-16 -42 0 33 -7 36 -8 10 -1 -1 39 -2 1 38 43 10
12 21 -14 -34 -17 -28 -16 -3 -16 -14 -33 9 -14 -34 -42 -16
13 2 -47 -5 -49 1 -52 31 -52 -52 -1 29 -47 -4 -4 -12
9 -4 -43 1 -40 8 -43 30 -47 -44 5 34 -40 6 3 -10
->
9 -4 -43 1 -40 8 -43 30 -47 -44 5 34 -40 6 3 -10
-16 -42 0 33 -7 36 -8 10 -1 -1 39 -2 1 38 43 10
12 21 -14 -34 -17 -28 -16 -3 -16 -14 -33 9 -14 -34 -42 -16
13 2 -47 -5 -49 1 -52 31 -52 -52 -1 29 -47 -4 -4 -12

-3 41 -26 -38 4 -12 -38 -4 38 -4 32 -1
-15 -20 15 19 15 18 17 -16 -17 -12 -19 -15
-31 -7 4 2 23 14 3 -34 -5 -35 -2 -33
-30 11 -8 -11 27 -1 -12 -32 7 -33 11 -31
-7 -23 23 24 10 11 27 -8 -22 -9 -28 -6
->
-7 -23 23 24 10 11 27 -8 -22 -9 -28 -6
-3 41 -26 -38 4 -12 -38 -4 38 -4 32 -1
-15 -20 15 19 15 18 17 -16 -17 -12 -19 -15
-31 -7 4 2 23 14 3 -34 -5 -35 -2 -33
-30 11 -8 -11 27 -1 -12 -32 7 -33 11 -31

-1 -14 30 -14 -2 9 -20 23
13 12 -22 15 12 2 17 -15
40 6 0 15 32 27 10 7
36 3 5 11 29 26 6 10
12 13 -25 16 11 0 19 -17
20 -5 17 0 15 19 -6 17
-6 -15 30 -16 -6 6 -21 22
->
-6 -15 30 -16 -6 6 -21 22
-1 -14 30 -14 -2 9 -20 23
13 12 -22 15 12 2 17 -15
40 6 0 15 32 27 10 7
36 3 5 11 29 26 6 10
12 13 -25 16 11 0 19 -17
20 -5 17 0 15 19 -6 17

13 5 -42 26 15 12
23 17 11 27 15 -16
24 19 11 23 16 -12
13 -46 11 18 13 3
->
13 -46 11 18 13 3
13 5 -42 26 15 12
23 17 11 27 15 -16
24 19 11 23 16 -12

6 10 32 0 -4 -33 -4 10 0 -5 0 48 26 21 -10 -9
-1 5 29 4 -8 -22 -7 12 0 -6 9 48 16 6 -8 -5
-5 6 0 -19 0 -12 -7 -6 -9 0 3 -17 5 -10 24 2
->
-5 6 0 -19 0 -12 -7 -6 -9 0 3 -17 5 -10 24 2
6 10 32 0 -4 -33 -4 10 0 -5 0 48 26 21 -10 -9
-1 5 29 4 -8 -22 -7 12 0 -6 9 48 16 6 -8 -5

24 3 7 15 23 9 -29 20 -4 9 27 -38 13 -13 -3
29 -15 24 9 25 28 15 14 25 31 30 -29 19 -54 -35
20 -17 23 2 17 26 23 6 28 30 20 -19 14 -50 -33
29 7 8 19 28 9 -33 25 -6 10 32 -39 15 -7 2
->
29 7 8 19 28 9 -33 25 -6 10 32 -39 15 -7 2
24 3 7 15 23 9 -29 20 -4 9 27 -38 13 -13 -3
29 -15 24 9 25 28 15 14 25 31 30 -29 19 -54 -35
20 -17 23 2 17 26 23 6 28 30 20 -19 14 -50 -33

-30 -40
-10 -17
-5 3
->
-5 3
-30 -40
-10 -17
---
-12 -22 -44 8 26
-10 -19 -16 17 -12
-12 -25 -36 15 5
-2 1 35 -1 -36
->
-22 -44
-19 -16

-28 -11 41 23 24
-48 15 4 2 -34
->
-11 41
15 4

-3 -14 -17
15 19 14
0 27 40
-6 -9 -6
->
-14 -17
19 14

22 37 6 -35 -3
22 -29 24 -21 20
-23 -5 33 -21 -8
22 -40 -6 35 20
->
37 6
-29 24

-22 -11 43
-23 12 10
46 -30 -52
-34 7 -26
15 10 37
->
-11 43
12 10

-34 48 37
-28 45 50
-29 44 -21
-5 -1 46
45 -32 33
->
48 37
45 50

12 -38 -6 23 17
-22 -10 40 -36 -5
-10 5 36 -42 40
->
-38 -6
-10 40
---
23 18 23 34 -39
30 23 30 45 -52
->
23 23

-37 23
-45 28
38 -15
34 36
->
-37 28

-31 -8 39 -17
34 23 -22 33
53 -45 -39 8
11 -1 -20 18
-5 30 15 34
->
-31 23 -39 18

-4 -17 26
11 20 12
-18 -41 8
10 18 13
14 29 6
->
-4 20 8

20 0 37 0 49
20 -2 38 34 52
15 0 -1 1 53
20 -2 1 0 51
->
20 -2 -1 0

-13 37
19 -31
35 15
51 -9
->
-13 -31

10 43 3
3 19 -29
-22 23 12
15 -50 -17
->
10 19 12

-31 52
-7 44
-23 33
->
-31 44

-28 -11 -35 17
4 -11 -15 -44
->
-28 -11
---
-38 -42 12 11 -26
-32 -24 4 4 14
23 24 -17 -16 -25
->
-38 -42
-32 -24
23 24

-39 -3 0 -31 31
43 -25 32 20 18
4 4 29 -6 27
->
-39 -3
43 -25
4 4

34 -18
-50 23
-43 26
38 -30
-51 -41
->
34 -18
-50 23
-43 26

1 -6 -21 6 -28
29 27 44 9 39
0 -3 -24 8 -23
->
1 -6
29 27
0 -3

53 1 -17 10
3 43 -35 23
51 -31 11 -5
->
53 1
3 43
51 -31

-1 -32 23 -44
-11 -14 28 -22
-24 -11 12 -12
18 -28 30 -45
->
-1 -32
-11 -14
-24 -11

27 -38 -20 -30 -26
24 11 15 6 24
-31 -37 34 37 -45
->
27 -38
24 11
-31 -37

1 15 -35 -3 -18
9 -31 50 10 18
11 -10 27 -12 16
->
1 15
9 -31
11 -10
